Some points:
[-44  13  16  -7  -8  11 -29  40   8  -9  25   2  -3 -12  -8 -30 -23 -20
  21 -25 -27  10  24   1  15 -30   1   5 -18 -33 -20   5  15 -32  44   6
 -15   7  -8  38  12 -31  -8  17 -17 -18   4  13]
[-52  35  31  -3  -6  18 -33  54  38  -5  35   9  -1 -24 -15 -47 -16 -20
  33 -26 -37  12  14   1   6 -18 -11  14 -33 -32 -30  17  17 -30  53   8
 -22  -6 -16  46  -1 -45 -15  21 -25  -1 -11  34]
[ -62 -127 -102   30   11  -42  -47  -13  -43  -43  -63   48  -25   42
  -84  -70    0  -16    4  -17    8   47   52   67   81   -9  -70  -63
   20  -89  -12  -36   49   68   62  -58   52  -59  -22    1   63  -44
  -49   -9   51  -69  -19   -7]
[-48  61  42  -1   8  33 -31  50  32  11  49   2  11 -32  -9 -51 -23 -17
  25 -25 -45  25   8   1  -1 -28  19  17 -33 -33 -26  33   8 -56  36  40
 -38   1 -19  35   6 -42  -9  23 -25   4  -1  43]
[ 49 -20   5  -2   3 -25  49 -40 -15   0 -27  13  13  34  25  72  25  10
 -29  24  13 -17 -38 -43 -17  30 -17 -10  58  41  45 -36  -4  30 -63 -18
  22   2  35   2 -48  29   2 -11  16   9 -18 -25]
[-31 -80 -58  -2 -23 -35 -26  -7 -29 -30 -22  19 -19  21 -34 -28 -11 -18
   9 -28  18   4  56  30  53  -9 -40 -40   3 -49 -11 -36  21  20  51 -46
  36 -21 -10   9  30 -25 -13   2  24 -40 -12 -21]
[ 22  30 -15   3  25  20  10   0  28  21   8 -28   6 -34  15  14  29  32
 -10  26  41 -60 -53  27 -41   2  38   3 -29  50  -2  20 -13  25 -28  25
 -20   6 -11 -65 -16  43  10  -5  -5   1  40   3]
[ 38   3 -14  -8   3   2  28 -21   6  10  -8 -24   3  -7  26  45  27  23
 -17  21  39 -41 -40  -7 -28  19  23   0   8  49  17  -5 -18  21 -45  -2
   4  14   7 -39 -29  47   7  -6   4  11  14 -19]
[-63  36  51 -13  -3  46 -32  53  23   1  30 -18 -17 -22 -20 -58 -28 -17
  34 -15 -64  36   2  -3  -2 -27  -8  33 -31 -23 -37  27  16 -48  50  11
 -31  17 -26  49  -9 -37 -18  31 -24   4 -28  44]
[ -6  24   5  -9   8  26 -11 -13  -2   7  -5 -34  -8 -21 -28  11   5  14
   3  25  -6 -22 -17  44 -25   0  40  21 -25  49 -25  22 -27   1  -1  19
 -26  11 -11 -28   1  42  15   4 -16  20  15  -4]
[-52  48  45  -5   6  32 -29  55  13   9  38  -8  -3 -22  -5 -41 -18 -17
  22 -18 -52  19   8  -3  -1 -36  17  25 -21 -36 -24  26   5 -50  40  21
 -29   8 -12  34   5 -33  -9  13 -20 -10   0  24]
[ 48   8 -21  12  28 -12  22  -1  -4  28  -7  -9  10   4  29  14  30  25
 -13  16  48 -18 -42 -25 -31  11   5  -2 -11  31  13  12  10   5 -42  35
  -7  11   7 -57 -12  27  11 -21  26   4  37  -7]
[ 54 -21  13   0  13 -34  74 -37 -29  18 -25  15  16  52  38  82  29  10
 -34  23  14   8 -55 -77 -12  33 -16  -2  82  39  54 -34  -4  25 -81 -13
  33  15  39   2 -58  25 -10  -5  33  24 -40 -15]
[ 60 -22  20   2   7 -30  67 -45 -14  15 -28  22  20  57  41  90  31   8
 -41  30  -2   7 -57 -72 -14  42 -24  -3  88  25  61 -48  -1  30 -86 -23
  33   2  48  24 -60  14  -8 -13  18   9 -33 -19]
[-41 -34 -16 -12 -21  -6 -26   9  -6 -20  -1   2 -13   2 -24 -21  -8 -18
  18 -17  -3  -6  34  23  29 -15 -18 -16  -7 -20 -21 -25  15  13  43 -28
   9 -12  -2  31  13 -16  -7   7  -5 -26 -11 -11]
[  72   -3   21   -3  -17  -28   78  -55   -9   16  -31   23   11   58
   53   94   42   -1  -48   26   -5   13  -45  -87    0   55  -32   -5
  101   32   61  -61  -18   17 -102  -33   44   11   55   34  -60   17
  -12  -11   19   14  -41  -15]
[ 39   0 -15   8  29 -13  20   5 -10  28 -10   0  15   7  40  35  29  20
 -16  18  35 -16 -44 -24 -22   1   1   6   4  16  20   5  13  18 -47  30
  -7   8  14 -37 -10  24   7 -18  17  -5  32 -13]
[  80    5   10   -4  -32  -33   86  -60    6    3  -29   39   15   60
   44   90   40   11  -36   13   14    2  -34  -99    2   75  -39  -17
   96   41   53  -61  -27   12 -100  -32   56    4   44   23  -62   15
   -7   -6   25   27  -61  -19]
[-17  54  22  -5   6  39 -13  26  35  18  28 -24   7 -34 -11 -22   4   5
  16   5 -22  -5 -16  21 -23 -10  49  22 -39  13 -24  40 -14 -20   1  40
 -39  10 -11  -7   3   8   4   5 -28  19  16  24]
[   8 -115  -49    8  -27  -57  -14  -58  -88  -61  -44   11  -45   30
  -13  -22  -66  -18  -15  -11   39   12   91   27   58  -12  -65  -29
   17  -54   16  -38    4   17   83  -93   72  -14  -19  -11   60  -15
   19  -10   35  -40    0  -51]
[-47  76  45  -2   6  48 -28  60  60  15  52  -5  15 -44  -8 -50 -15  -9
  27 -18 -58  22  -3   8  -9 -26  35  22 -39 -23 -22  49   5 -42  28  41
 -51   1 -14  36   5 -39 -12  16 -39  12   7  52]
[-58  72  51 -30 -17  61 -30  61  57   2  48 -24  -5 -43 -14 -59 -19 -23
  48 -25 -72  36   1   1 -10 -15  13  29 -44  -9 -32  48   3 -60  30  17
 -39  25 -27  43  -9 -41 -20  44 -38  24 -25  50]
[ 62 -21  19   0  10 -25  80 -36 -18  18 -28  17  16  55  50  91  32   6
 -43  28  -7  15 -50 -90  -5  40 -26   1  93  30  62 -48  -8  31 -95 -20
  35   9  47  26 -59  17 -17 -15  27  13 -38 -15]
[  7   7   7  -4   1  13  -6 -31 -14   1 -15 -34  -9  -7 -31  35  11  18
  -9  33   1 -41 -10  53 -17  -2  43  11 -14  60 -28   3 -35  25  -9   9
 -26   6   1 -27  -8  63  26  -7 -17  22  13 -22]
[-20  72  12  -7  -3  31 -12  31  44  17  35 -12  12 -36   1 -25   4   4
  24 -12  -8  -5   2   6 -22  -7  50  20 -39   7 -24  39 -19 -42  -2  45
 -26   7 -13 -14   5  -3   2  10 -22  26  12  26]
[  2  -1   9 -10  -8  26  -9 -54  -9  -8 -25 -52  -6 -10 -44  46  16  26
  -2  36 -15 -53  -3  87 -21   5  69  20 -24 100 -29  12 -48  40 -21  15
 -29   0 -14 -39  -9  88  33  -4 -36  42  -7 -20]
[-26  68  33  16  12  24 -26  50  32  18  45   7  23 -33  -9 -43 -13  -3
  21 -20 -13   7  -1  -7 -18 -19  20  11 -45 -24 -20  47   8 -48  23  55
 -43  -8 -16  11  14 -33   4   9 -25  14  12  42]
[  12 -105  -51   14  -32  -58  -16  -49  -63  -70  -40   25  -30   18
  -13  -23  -65  -16  -11  -21   50    5   99   26   61    2  -73  -41
   11  -53   19  -36   12   29   80  -91   66  -24  -12   -2   58  -23
   18   -8   26  -35   -8  -47]
[ -3  53  15   8  20  20 -23  31  16  27  30  -4  14 -24  10 -26  -1   1
  10  -2   6  -1  -6  -3 -29 -17  29  12 -36 -10 -16  36   5 -40   3  56
 -38   7  -7 -14  14  -8  12  -3 -12   5  36  21]
[ 38  34 -31   7  23  -2   2  16   9  36   3  -8  16  -8  40  -6  32  18
  -3  -2  47  -9 -31 -11 -30   4  14   6 -37  16 -10  25  14  -6 -36  53
 -19  14   1 -59   7  16  16 -26  20   3  55   2]
[ -15 -119  -61   15  -11  -56  -31  -31  -72  -54  -38   31  -32   31
  -39  -36  -34  -14   -6  -12   31   20   75   38   56  -15  -73  -44
   17  -68    6  -41   26   34   76  -75   55  -32  -17    2   57  -25
   -3  -10   34  -50   -7  -37]
[ 23  44 -20   6  10   5   1  28  18  33  16  -2  14 -18  30 -12  23  14
   5  -7  36 -15 -23  -6 -28  -5  26  10 -42   1 -10  25  14 -19 -25  52
 -26   9   4 -49  10   8  17 -16   4   6  53   3]
[-47  61  54  12  31  42 -39  61  22  27  44  -2  16 -29  -7 -49 -24 -16
  14  -9 -54  27  -7  -5 -13 -39  24  26 -39 -39 -20  48  13 -57  33  52
 -55   0 -15  32  11 -44  -4  12 -27  -2  15  46]
[ 12  15 -14 -35 -30  20  16 -30  28  -3  -1 -35  -1 -27   1  51  25  11
   4   9   9 -55   7  53 -12  15  73   8  -7  69  -7  -9 -48  41 -42  -2
  -8  12  20 -20  -4  66  16   7 -29  24  10 -28]
[   4 -126  -61   23  -23  -65  -21  -50  -51  -77  -41   38  -36   17
  -25  -53  -73  -16   -4  -23   41   35  104   49   70    6  -79  -48
   13  -75   24  -28   10   45   87  -97   79  -43  -20   -9   81  -45
    1  -18   30  -39  -10  -31]
These points spread out most along one direction. How many in every 100 of the points above lie lower along it than each point below? Round to a whole number. More than half of the points above lie lower than the first one.
[-52  48  45  -5   6  32 -29  55  13   9  38  -8  -3 -22  -5 -41 -18 -17
  22 -18 -52  19   8  -3  -1 -36  17  25 -21 -36 -24  26   5 -50  40  21
 -29   8 -12  34   5 -33  -9  13 -20 -10   0  24] 80
[ -62 -127 -102   30   11  -42  -47  -13  -43  -43  -63   48  -25   42
  -84  -70    0  -16    4  -17    8   47   52   67   81   -9  -70  -63
   20  -89  -12  -36   49   68   62  -58   52  -59  -22    1   63  -44
  -49   -9   51  -69  -19   -7] 29
[-41 -34 -16 -12 -21  -6 -26   9  -6 -20  -1   2 -13   2 -24 -21  -8 -18
  18 -17  -3  -6  34  23  29 -15 -18 -16  -7 -20 -21 -25  15  13  43 -28
   9 -12  -2  31  13 -16  -7   7  -5 -26 -11 -11] 43
[   4 -126  -61   23  -23  -65  -21  -50  -51  -77  -41   38  -36   17
  -25  -53  -73  -16   -4  -23   41   35  104   49   70    6  -79  -48
   13  -75   24  -28   10   45   87  -97   79  -43  -20   -9   81  -45
    1  -18   30  -39  -10  -31] 11
[-47  76  45  -2   6  48 -28  60  60  15  52  -5  15 -44  -8 -50 -15  -9
  27 -18 -58  22  -3   8  -9 -26  35  22 -39 -23 -22  49   5 -42  28  41
 -51   1 -14  36   5 -39 -12  16 -39  12   7  52] 94
[-17  54  22  -5   6  39 -13  26  35  18  28 -24   7 -34 -11 -22   4   5
  16   5 -22  -5 -16  21 -23 -10  49  22 -39  13 -24  40 -14 -20   1  40
 -39  10 -11  -7   3   8   4   5 -28  19  16  24] 74
[ 38  34 -31   7  23  -2   2  16   9  36   3  -8  16  -8  40  -6  32  18
  -3  -2  47  -9 -31 -11 -30   4  14   6 -37  16 -10  25  14  -6 -36  53
 -19  14   1 -59   7  16  16 -26  20   3  55   2] 54
[-26  68  33  16  12  24 -26  50  32  18  45   7  23 -33  -9 -43 -13  -3
  21 -20 -13   7  -1  -7 -18 -19  20  11 -45 -24 -20  47   8 -48  23  55
 -43  -8 -16  11  14 -33   4   9 -25  14  12  42] 86
[ 48   8 -21  12  28 -12  22  -1  -4  28  -7  -9  10   4  29  14  30  25
 -13  16  48 -18 -42 -25 -31  11   5  -2 -11  31  13  12  10   5 -42  35
  -7  11   7 -57 -12  27  11 -21  26   4  37  -7] 40
[ 62 -21  19   0  10 -25  80 -36 -18  18 -28  17  16  55  50  91  32   6
 -43  28  -7  15 -50 -90  -5  40 -26   1  93  30  62 -48  -8  31 -95 -20
  35   9  47  26 -59  17 -17 -15  27  13 -38 -15] 9
[   8 -115  -49    8  -27  -57  -14  -58  -88  -61  -44   11  -45   30
  -13  -22  -66  -18  -15  -11   39   12   91   27   58  -12  -65  -29
   17  -54   16  -38    4   17   83  -93   72  -14  -19  -11   60  -15
   19  -10   35  -40    0  -51] 6
[  12 -105  -51   14  -32  -58  -16  -49  -63  -70  -40   25  -30   18
  -13  -23  -65  -16  -11  -21   50    5   99   26   61    2  -73  -41
   11  -53   19  -36   12   29   80  -91   66  -24  -12   -2   58  -23
   18   -8   26  -35   -8  -47] 17
